In the rows, zero is written as 128.
A single turn carries every row of the set below to another of its rows. Some are shown first; where does it send the rows asked next?
revis: [ 71 119 114 130 136 123 128 157  90 137 138 104 117 117 162 119 114 134
 136 114 132 145 134]
gego: [ 70 124 126 166 143 140 104 141 116 169 136 156 144 150 185 111 114 123
 129  85 113 146  96]
Mefum: [104 122  94 146 131 136  83 132 111 194 128 144 122 143 160 126 145 128
 158 136 143 121 113]
mive: [107 123  95 160 133 139  83 134 123 196 125 138 129 144 159 121 140 125
 157 144 139 122 115]
Figem: [ 71 113 118 134 132 131 120 158  97 139 137 109 122 109 163 113 125 140
 135 113 142 153 137]
vab: [ 99 158 126 153 143 131 129 146  94 150 134 132 138 140 151 115  76  94
 119 100 123 173 119]
nivo: [108 157 130 143 146 134 122 149  97 146 130 128 140 137 154 115  74  94
 120 102 127 173 123]
bive: [105 158 123 153 145 138 126 152  96 148 133 129 149 134 157 114  75 102
 119  97 121 172 119]
vapid: [106 156 124 151 143 132 131 158 101 157 133 134 140 136 157 115  78  88
 120 107 125 176 124]
rere: [104 141 134 133 145 135 123 153 135 172 102 105 149  93 163 120 146 115
 149  98 127 171 116]
murob: [ 76 164 116 149 136 137 122 122 129 151 150 106 125 173 174 123 142 122
 168 135 136 140 132]
ribu: [151 153 107 144 133 164 122 155 121 168 129 117 144 124 159 115 123  92
 147 144 138 156 126]
zatan: [100 134 137 129 144 131 123 148 131 174  90 115 149  97 149 117 137 120
 143  99 120 173 108]
tugi: [148 149 107 146 132 166 124 148 128 159 129 113 142 124 167 113 124  94
 140 142 134 160 136]
befil: [151 150 104 138 132 168 118 144 126 167 126 112 146 130 163 117 126  99
 146 139 136 154 137]
sen: [112 174 139 131 158 128 138 128 128 178  98 121 127 147 157 141 124 120
 146 143 119 146 102]
lodo: [ 92 146 136 126 141 124 117 155 129 177 104 109 144  97 156 116 135 122
 138  90 119 172 109]
folap: [ 71 153 123 155 138 141 126 116 129 140 144 111 139 172 185 124 141 125
 168 118 133 146 124]
famo: [106 159 130 138 163 123 135 116 125 175 100 127 123 157 152 146 127 114
 156 144 119 151 100]
buz: [ 70 124 127 169 144 135  86 134 113 164 138 149 140 154 182 112 113 130
 132  91 122 142  92]
kir: [ 66 129 133 165 150 138  92 134 115 165 129 154 141 149 182 111 115 123
 135  80 121 140 102]
Rito: [101 117  92 153 120 132  86 134 119 198 130 143 126 151 161 124 140 131
 148 141 139 131 111]
nidif: [ 65 121 117 134 132 129 114 157 105 139 143 105 117 117 174 109 127 146
 134 115 130 137 134]
Zibon: [ 74 149 115 157 145 144 126 120 120 139 152 109 125 171 179 129 142 124
 163 126 138 147 135]
gak: [109 120  92 153 124 135  86 132 116 199 126 135 119 138 154 124 145 125
 153 142 141 129 114]
tavu: [147 142 106 147 130 165 119 150 133 174 128 114 142 134 166 114 125  95
 140 149 139 158 133]
gudaz: [ 73 127 131 170 144 139  94 130 119 167 130 156 141 148 185 114 121 130
 132  89 118 142  93]
Taka: [105 155 136 135 157 119 129 123 118 185  96 122 121 151 149 146 126 126
 149 147 132 143 101]

Figem moves to zatan
tugi moves to gak
Mefum moves to kir
Now find these:
buz moves to bive
gego moves to vapid
murob moves to nidif
folap moves to revis

A single turn carries every row of the set below to another of its rows. Some are shown first; where does it send the rows asked next?
vegev: [157 115 117 147 151 121 127  98 137 141 139 133  99 131 124 115 114 120
 125 146 148 136 117 119 109 143]
duni: [156 107 118 147 137 123 130  90 119 142 129 148  96 137 124 126 121 143
 117 152 144 138 118 122 107 126]
Pife: [161 107 119 147 127 123 129  90 108 147 137 142 107 126 125 108 114 133
 125 157 136 139 110 126 114 117]
lar: [104 142 142 124 107 119 117 124 135 105 124 127 150 120 113 136 168 124
 117 132 143 117 134  91 139 108]
Mubiv: [110 139 141 128 108 136 128 132 122 102 117 134 157 135 104 124 172 126
 110 119 131 115 132 103 136 103]
Zim: [153 104 103 145 136 126 154 105 114 137 133 144 110 151 117 101 113 120
 122 139 115 138 116 139 112 130]
vepo: [ 99 129 136 114  88 120 103 135 133 117 114 102 138 154 102 126 108 152
 113 124 109  96 100 106 119 125]
Lov: [110 147 142 127 119 129 123 134 139 105 127 118 155 124 104 116 165 105
 117 117 135 116 136 100 141 117]
zibut: [ 99 158 141  98 135 119 105 112 125 139 102 126 129 147 112 157 119 136
 140 133 107 106 117 105 148 114]
firub: [101 128 135 114  94 121 105 142 139 116 118  94 138 155 101 116 106 140
 116 118 107  98 101 108 121 135]
vagek: [106 156 137 100 135 136 116 121 119 137  94 131 138 163 104 142 122 129
 136 116  96 105 120 119 146 116]
Firu: [ 98 161 142 137 107 122 138 149 135 114 119  85 148 131  93 134 129 127
 132 119 114 114 125 111 138 119]
Til: [ 97 155 142 135  99 124 141 146 122 112 110  99 148 141  92 141 134 145
 125 122 113 113 122 114 135 106]
kipot: [ 93 160 143 132 101 111 132 141 135 116 121  90 142 125  97 151 130 143
 132 131 121 115 124 104 136 111]
lozak: [163 112 119 148 137 119 125  95 123 148 145 129 111 121 126  98 111 117
 131 152 139 140 114 126 118 129]
Tika: [150 111 103 141 143 106 141  99 137 137 145 128 102 128 125 107 107 110
 134 148 130 140 118 123 118 142]
gefe: [144 103 108 143 127 110 141  89 116 138 138 147 101 134 130 124 112 139
 127 159 126 140 115 124 115 118]
dedi: [165 109 120 147 134 134 135 100 109 146 137 138 115 136 118  90 116 124
 123 143 128 140 112 135 116 125]
Bativ: [162 111 116 151 147 136 141 104 118 138 128 141 103 150 113 105 122 124
 114 135 137 134 119 135 106 136]
fota: [103 162 139 100 143 124 110 120 136 137 107 114 133 151 111 140 118 113
 142 119 107 105 122 108 151 129]
miked: [ 96 129 134 111  92 113 100 133 142 116 121  94 135 145 107 126 105 146
 118 126 113  99 100 101 123 131]

dedi moves to lozak
vepo moves to firub
Now find these:
duni moves to Bativ
Tika moves to gefe
zibut moves to vagek
Mubiv moves to Lov
Firu moves to kipot

